The rows below come in pairs that one turn or mirror swaps. Which row does each named row swap with?
K_300: .06,-.04,.07,-.41,-.32,-.22,-.04,.15,.16,.08,.10,-.05,.17,-.09,.02,.35,.00,.01,-.13,.03,-.22,-.08,-.06,-.03,-.13
K_684: .50,-.29,-.23,-.19,-.17,-.19,-.32,-.20,-.12,-.02,.00,.30,.18,-.10,.01,.21,-.02,.11,-.05,.26,.01,-.10,-.01,.21,.06
K_931: .05,.04,.07,-.39,-.31,-.26,-.13,.12,.15,.05,.07,-.04,.10,-.21,.02,.34,-.10,.09,-.16,.08,-.20,-.05,-.04,.01,-.14
K_317: .09,.15,.00,-.15,-.10,-.41,.02,.03,.07,-.05,.01,.03,.34,.03,.16,.03,-.21,.24,.01,-.33,.16,-.17,-.02,.06,-.15
K_619: .25,-.27,.03,-.14,-.14,.01,-.05,-.23,-.08,.17,.18,.21,.11,.13,-.06,-.17,-.06,.11,.08,-.04,.45,-.19,-.10,.06,-.13
K_232: .04,.04,.04,-.34,-.27,-.26,-.06,.14,.18,.12,.05,-.09,.12,-.15,-.02,.33,-.06,.05,-.07,.04,-.17,.01,-.05,-.02,-.20
K_233: -.03,-.18,.26,-.15,-.18,.04,.02,.11,-.08,-.02,.04,.17,.14,-.13,-.28,-.13,-.10,.06,.15,.04,-.03,-.26,-.27,.10,-.19
K_735: .04,.06,.07,-.35,-.34,-.24,-.06,.14,.18,.09,.12,-.01,.15,-.18,-.02,.33,-.05,.06,-.11,.02,-.20,-.11,-.09,.01,-.18
K_734: -.13,-.16,.43,-.06,-.22,-.10,-.35,-.01,.01,-.03,.26,.09,.30,-.03,-.09,-.04,.13,.00,.03,-.13,.05,-.08,.13,.15,-.13
K_933: .05,.01,-.02,-.09,-.09,-.01,-.33,-.24,-.02,-.23,.17,-.01,.37,.14,.04,-.01,.21,.36,.07,.26,.15,-.14,-.16,.16,.09
K_131: .07,-.01,-.06,-.07,-.10,-.01,-.38,-.27,.02,-.19,.22,-.04,.39,.09,.05,-.05,.18,.34,.03,.21,.11,-.09,-.18,.20,.07
K_291: -.14,-.20,.41,.02,-.29,-.05,-.36,.02,.01,-.03,.25,.16,.36,-.05,.03,-.06,.03,-.01,.08,-.05,.07,-.07,.01,.13,-.10
K_930: .02,-.16,.23,-.20,-.20,.01,.03,.06,-.06,-.05,.03,.15,.12,-.15,-.30,-.11,-.10,.08,.15,.01,-.12,-.23,-.28,.10,-.22
K_94: .05,-.34,.16,.14,-.20,-.08,-.09,-.23,-.05,-.13,-.05,.31,-.08,-.03,.08,.07,.16,.13,.14,-.04,.13,-.18,.13,.13,-.09
K_276: .46,-.18,-.22,-.18,-.23,-.24,-.30,-.21,-.17,-.02,-.02,.22,.14,-.08,.02,.25,.02,.15,-.03,.29,.04,-.11,.04,.26,.01
K_141: .05,.09,-.11,-.07,-.04,-.08,-.34,-.21,.00,-.14,.24,-.08,.39,.12,.06,.00,.18,.31,.07,.23,.10,-.06,-.14,.15,.07
K_964: .46,-.26,-.15,-.25,-.21,-.17,-.33,-.23,-.21,-.03,-.05,.21,.14,-.13,.01,.18,-.03,.13,-.02,.23,.03,-.05,.04,.27,.06
K_42: -.11,-.21,.36,-.04,-.26,-.10,-.42,-.03,.01,-.07,.26,.17,.34,-.06,-.01,-.08,.05,.01,.10,-.11,-.01,-.14,.13,.19,-.14
K_336: .07,-.34,.09,.12,-.21,-.04,-.11,-.27,-.04,-.15,-.09,.27,-.08,-.04,.04,.08,.20,.13,.13,-.01,.13,-.23,.16,.17,-.06
K_87: .06,.17,-.08,-.17,-.11,-.43,-.05,-.04,.08,-.09,.01,-.07,.35,.09,.11,.01,-.24,.21,.01,-.28,.18,-.24,-.03,.17,-.10
K_386: .22,-.32,.08,-.12,-.15,-.04,-.11,-.26,-.08,.16,.11,.13,.12,.05,-.07,-.15,-.11,.09,.04,-.10,.45,-.20,-.03,.01,-.20
K_697: .44,-.20,-.24,-.23,-.24,-.21,-.30,-.17,-.18,-.04,-.01,.19,.12,-.13,.05,.27,-.09,.19,-.08,.28,.02,-.10,.05,.21,.06
K_994: .03,-.14,.28,-.13,-.20,.02,.05,.09,-.06,.00,.03,.20,.10,-.10,-.29,-.10,-.14,.08,.16,.03,-.01,-.23,-.28,.10,-.20
K_302: .13,-.33,.14,.16,-.22,-.06,-.07,-.21,-.06,-.11,-.10,.30,-.07,-.04,.11,.10,.20,.11,.12,.02,.09,-.18,.12,.14,-.02
K_252: .04,.13,.04,-.15,-.08,-.43,-.02,-.02,.10,-.11,-.01,.04,.27,.12,.13,-.07,-.22,.24,.06,-.28,.11,-.27,-.04,.13,-.16
K_841: .09,-.34,.12,.12,-.20,-.01,-.10,-.24,-.09,-.17,-.04,.29,-.05,-.11,.03,.03,.22,.17,.19,-.02,.10,-.23,.09,.12,-.10
K_660: .46,-.24,-.25,-.25,-.21,-.24,-.34,-.20,-.18,.00,-.05,.25,.14,-.01,.01,.23,.01,.07,-.05,.22,-.02,-.09,.06,.24,.03
K_33: -.02,.00,-.10,-.09,-.10,-.09,-.33,-.26,.00,-.19,.20,-.02,.43,.12,.06,.01,.24,.37,.02,.21,.08,-.09,-.14,.18,.07
K_155: -.02,-.12,.25,-.12,-.16,-.02,.05,.14,-.07,-.02,.06,.18,.12,-.10,-.29,-.09,-.13,.07,.18,.04,-.05,-.21,-.28,.09,-.21
K_140: .07,.00,-.08,-.11,-.10,.02,-.35,-.24,-.06,-.18,.16,.00,.46,.02,.04,-.04,.22,.33,.01,.26,.14,-.05,-.17,.19,.05
K_805: .23,-.16,-.09,-.14,-.20,.14,.07,-.06,.17,.02,.04,.30,.34,.00,-.12,-.13,-.01,-.17,-.06,.13,.03,-.09,.01,.26,.01
K_299: .10,.16,-.02,-.12,-.10,-.41,-.05,.06,.06,-.13,-.03,-.02,.30,.04,.11,.03,-.25,.29,.04,-.24,.21,-.25,-.07,.20,-.10
K_120: .47,-.27,-.24,-.25,-.16,-.23,-.32,-.18,-.18,.02,.02,.20,.13,-.12,.02,.25,-.05,.11,-.04,.20,.07,-.07,.03,.23,.04
K_792: .44,-.24,-.17,-.23,-.26,-.28,-.32,-.19,-.13,.01,-.04,.24,.20,-.15,.02,.29,-.05,.18,-.05,.26,.03,-.07,.06,.26,.02
K_111: .19,-.29,.09,-.14,-.17,-.02,-.02,-.18,-.07,.18,.13,.17,.09,.15,-.04,-.10,-.14,.13,.02,.00,.48,-.14,-.13,.03,-.13
K_315: .17,-.31,.02,-.11,-.17,.01,-.04,-.24,-.09,.20,.17,.22,.16,.14,-.02,-.14,-.21,.11,.09,-.01,.41,-.15,-.09,.10,-.13
K_370: .43,-.31,-.22,-.23,-.25,-.26,-.30,-.19,-.22,.04,.01,.17,.18,-.13,.04,.19,-.05,.08,-.08,.22,-.03,-.10,.02,.21,.10
K_164: .14,-.17,.18,.02,-.11,-.16,-.07,-.19,.10,-.08,.04,.24,.25,.15,-.26,.22,.09,-.01,-.10,-.16,-.07,.13,.10,.01,-.25
K_817: .04,-.05,.14,-.38,-.33,-.18,-.06,.13,.16,.09,.08,-.06,.15,-.20,.06,.34,-.10,.09,-.09,-.03,-.19,-.04,-.07,-.02,-.16
K_121: .05,.04,-.12,-.11,.00,-.04,-.36,-.24,-.01,-.20,.18,-.07,.40,.14,.02,-.03,.20,.32,.07,.23,.13,-.04,-.10,.15,.07
K_249: -.17,-.17,.43,-.02,-.29,-.15,-.32,.01,.01,-.05,.24,.16,.36,.01,-.02,-.02,.08,-.01,.03,-.14,.02,-.10,.05,.20,-.16
K_383: .05,-.08,.08,-.36,-.29,-.26,-.12,.08,.12,.14,.11,-.08,.13,-.20,.04,.31,-.03,.04,-.19,.00,-.21,-.01,-.09,-.05,-.08
K_776: -.03,-.14,.26,-.09,-.18,-.01,.07,.12,-.08,-.01,-.02,.21,.10,-.13,-.21,-.09,-.10,.09,.16,.00,-.04,-.24,-.31,.11,-.20
K_305: .26,-.14,-.10,-.16,-.16,.12,.11,-.05,.12,.05,.05,.33,.37,-.04,-.07,-.17,-.01,-.12,-.09,.21,.05,-.09,.03,.20,-.02
K_202: .43,-.20,-.28,-.15,-.25,-.16,-.34,-.17,-.15,-.05,-.04,.20,.22,-.10,-.02,.27,-.01,.10,.01,.24,.03,-.11,.08,.28,.06
K_2: .11,-.12,.18,.00,-.19,-.16,-.13,-.19,.08,-.12,.01,.26,.28,.07,-.25,.23,.10,.00,-.19,-.19,-.06,.11,.06,-.02,-.25
K_329: .08,.04,-.06,-.14,-.11,.02,-.36,-.24,.02,-.25,.20,.00,.38,.16,.05,-.03,.14,.37,.05,.25,.12,-.09,-.17,.17,.02
K_113: .08,-.32,.17,.12,-.25,-.02,-.10,-.26,-.03,-.17,-.04,.27,-.05,-.06,.02,.04,.18,.13,.16,.01,.09,-.21,.16,.16,-.09
K_165: .13,.11,.04,-.13,-.07,-.41,-.01,.01,.11,-.03,.04,-.04,.34,.10,.12,-.03,-.25,.25,.00,-.29,.16,-.22,-.04,.14,-.11
K_682: .01,-.08,.10,-.36,-.28,-.22,-.12,.17,.13,.10,.15,-.09,.17,-.20,.05,.37,-.04,.04,-.12,.04,-.19,-.04,-.06,.03,-.15
K_367: .14,.17,.05,-.16,-.09,-.40,-.04,.04,.10,-.13,-.01,.00,.31,.15,.15,-.01,-.23,.25,.00,-.23,.18,-.25,.03,.13,-.15
K_421: .08,.01,.09,-.42,-.29,-.20,-.11,.12,.19,.15,.08,-.02,.15,-.22,.01,.35,-.04,.15,-.15,.07,-.14,-.05,-.06,-.02,-.12
K_745: .04,.13,-.08,-.14,-.10,-.39,-.01,.04,.11,-.10,.01,-.03,.37,.13,.14,.02,-.24,.20,.03,-.28,.15,-.19,-.01,.14,-.11
K_717: .11,.14,-.05,-.18,-.03,-.43,-.02,.03,.06,-.02,-.01,.03,.34,.10,.11,-.05,-.19,.25,.01,-.28,.14,-.25,-.07,.11,-.07
K_663: .04,.06,-.08,-.07,-.05,-.06,-.35,-.24,.02,-.17,.21,-.09,.33,.04,.08,.01,.19,.42,.09,.26,.10,-.10,-.12,.15,-.01
K_687: .04,-.08,.13,-.35,-.29,-.25,-.06,.14,.24,.06,.05,-.05,.18,-.18,-.01,.33,-.02,.03,-.18,.01,-.19,-.07,-.07,-.01,-.18

K_202 pairs with K_232
K_684 pairs with K_687
K_663 pairs with K_299
K_140 pairs with K_317
K_42 pairs with K_111
K_930 pairs with K_302
K_370 pairs with K_383

